29,23,37,85,88
50,85,74,12,17
value 85

-808,-830,-851,338,852,-135 value -830

335,-535,97,-218
317,-332,926,-464
-332,424,-345,422
value 424

2004,7443,8773,7771,4135,6720 value 7443

7,35,40,25,3,-3,-21
-3,-40,-8,-46,11,-18,7
-10,-35,-5,-36,3,-5,28
value -35

128,199,67,14,10 value 199

-276,169,-138,-377,-388,-31,-232
-635,-319,-405,-481,-246,-25,-125
745,21,-242,-376,-207,-272,-325
value 21

-15,13,-5,1,25,18,22
5,-1,6,-14,27,49,24
-20,0,19,26,-19,-28,49
value 0
---
Q:
array([[  0,  45,  39,  40,  87,  91, -37,  -8],
       [ 32, -32, -86, -50,  21, -97, -25,  15],
       [ 14, -66,  -8, -28,  49, -12,   0,  54],
       [-69, 109, -43,   9, -12, -73,   7, -73],
       [ 27, -14,  79,   9,  69,  82,   8,  -4]])
A: 54

Q:
array([[  9,   6,  22,   8,   8, -20,  44, -20,   8,  11,  -1,  43,  21,
         22,   7],
       [-11,  24,  12,  22,   9, -10,  23, -13,   7,   4, -10,  12,   5,
         12,   0],
       [ 35, -43, -19, -36, -21, -18,  -3,   2, -27,   3,  28,  36,   9,
          9,   9],
       [ 19,  35, -17,  39,  34, -31,  19, -35, -22,  29,   4,  37,   6,
         48,  29],
       [-13,  28,  41,  15, -23,  39,  70,  -1,  54, -35, -21,  30,  44,
         22, -21],
       [ -6,  46,  13,  42,   7,  -5,  52,  -4,   4,   1,  -1,  40,  33,
         50,   2],
       [ -2,  33,  38,  26,  -9, -22,  87, -40,  24, -11, -15,  65,  48,
         46,  -6],
       [ -1,  13,  33,   7, -28,  10,  85, -12,  30, -32, -11,  60,  45,
         37, -22],
       [-16,  26,   8,  24,   2, -25,   7,  13, -18,   4,  11,   0,  25,
         23,  -3],
       [-37,  37,  -2,  28,  -4, -21,  -8,   5, -14,  -3,  -7, -22,  -9,
          0, -11],
       [ 39, -55, -40, -42,   5,   9, -46,  -6, -22,   7,  11, -11, -36,
        -22,  12]])
A: -3

Q:
array([[-17,  31,  25,  40,   2,  79],
       [ 11,  21,  13,  23,   2,  28],
       [  9,  16,  10,  15,  34,  -3],
       [  0,  18,  21,  18,   5,  20],
       [ 22,  27,   8,  17,  18,   7],
       [ -3,   9,  28,  22,   8,  20],
       [ 22,  22,   6,  18,  18,  22],
       [ 17,  55,   9,  23,   5, 107],
       [ -1,  12,  21,  25,  11,  24],
       [ 58,  30,   2,  27,  22,  17],
       [ 19,  20,   5,  19,  26,  22],
       [ 96,  25,   7,  44,  20,  25]])
A: 17

Q:
array([[  -5,   60,   21,    8,   18,  -28,  -26,  -13,  -26,    7,  -28,
          15,    0],
       [ -36,    7,  -34,  -33,   -7,   -8,  -19,  -17,   -5,  -14,   41,
         -34,  -52],
       [  24,  -15,   33,   65,   15,   67,  -29,    8,    4,   10,   18,
           9,    0],
       [  54,   28,  -87,    2,  -39,   -1,   31,    1,   10,   -7,    1,
          32,  -40],
       [ -41,   17,   95,  -37,  -30,  -21,   34,   53,  -46,  -20,  -41,
          37,   19],
       [   1,   28,  -18,  -26,    2,  -16,   55,   11,   62,   -6,   50,
          10,   -2],
       [  14,  -34,  -37,  -17,   39,   -7,  -56,   31,   20,   -8,   31,
          43,   -4],
       [   5,   -8,    0,   44,   62,   40,   12,  -43,   35,   -9,   -6,
         -68,   -6],
       [  51,   28,   13,  -63,  -24,  -33,    4,  -24,    8,  -23,   -2,
        -113,  -33]])
A: -4

Q:
array([[ -6,  37, -56, -24,  15,  24, -59,  20, -12, -54],
       [ 30,  79, -39,  31,  -2,  -3,   7,  45, -23, -45],
       [  6,  21, -16,   4,   2,   3,  -6,  12,  -6, -16],
       [-27, -99,  71, -18,  -8, -10,  26, -55,  32,  73],
       [  9,  19,  -5,  12,  -2,  -2,   9,  10,  -5,  -6],
       [ 18,  44, -19,  22,  -2,  -4,   8,  25, -12, -20],
       [ 24,  -8,  53,  48, -20, -35,  79,  -3,   6,  50]])
A: -6
---
[-27   7   2 -82] Out: -27
[ 80 -77 -17 -52  26] Out: 80
[ 99 -85   1  41 -67] Out: 99
[  8 112 -41 -26  58  12 -21] Out: 8
[ -81   56   25  -64  -85 -106] Out: -81
[-84  -5   9  55] Out: -84
---
[-45  -5 -12  -1  86] ans = 86, -45

[  3  26  83 -39 -27] ans = -27, 3

[  7 -51 -66 -88  92] ans = 92, 7

[ 87  -4 -29  82 -50] ans = -50, 87

[-92 -46 -77  76  37 -42 -76] ans = -76, -92

[ 20 -84  48   9 -74  84  88] ans = 88, 20

[  69 -107   66    4  -26  -17] ans = -17, 69

[[  0  76 -37  44  24 -28]
 [  0  76   0  44  24 -28]
 [ -2   4 -80  44  24 -28]] ans = -28, -2

[-45 -10  45   3 -12  44  85] ans = 85, -45
---
[  28  109   38   20 -104   -5   -2] value 28

[82  4 -6 74 46 35] value 46

[  31   11   91    8 -100  -28  -39] value 11

[[ 38  40 -15  48  24 -15  88]
 [ 38 -31 -42 -65  56 -55 -10]] value 48

[ 20 -74 -49  96] value -49

[ -65   48  -23  -77   11   54 -110] value 11

[[-35 -56  -8  12]
 [ 48  86  14  -7]
 [-40  13  37 101]] value 48

[[  43    2   10    5    3]
 [  27 -101    6   45  106]
 [  14   33   -9  -17  -22]] value 43

[ 89 -64 -22   6  69  90] value 69

[[ 31 -23  34  13  36 -91]
 [ 28 -21  31   8  40 -79]] value 34
---
[[-14 -23 -73   2 -94 -10  25]
 [-60  90 -52 -51   4  23  29]]: -14, 29

[-103   -2  -26  -79]: -103, -79

[  0  -4 -80  -1]: 0, -1

[-41  80  43  34  49]: -41, 49

[ -8   4  21  41 -90  26]: -8, 26

[[ 18   3 -89  22]
 [-17   1   8  17]
 [-10  18  98 -13]]: 18, -13

[[ 3  6 86 90]
 [57 72 -7 28]]: 3, 28

[[  -4  -97   40   59  -32]
 [ -22 -112   15   64   -3]]: -4, -3

[  2 -14  91  55]: 2, 55
---
(609, 861, 257, 431, 84, 586, 369) => 431, 861
((41, 33, 94, 32, 30, 89, 6), (31, 12, 0, 45, 5, 5, 66), (33, 44, 0, 22, 48, 7, 75)) => 45, 94
((-3, 9, 4, -1, 22), (-3, 8, 49, -8, -32), (-1, -10, 21, 6, -9)) => 49, 49
(277, -568, 755, -69, -164, 135, 212) => -69, 755
(99, 384, 450, 186, 799) => 450, 799
(209, 533, -956, 897, -518) => -956, 897
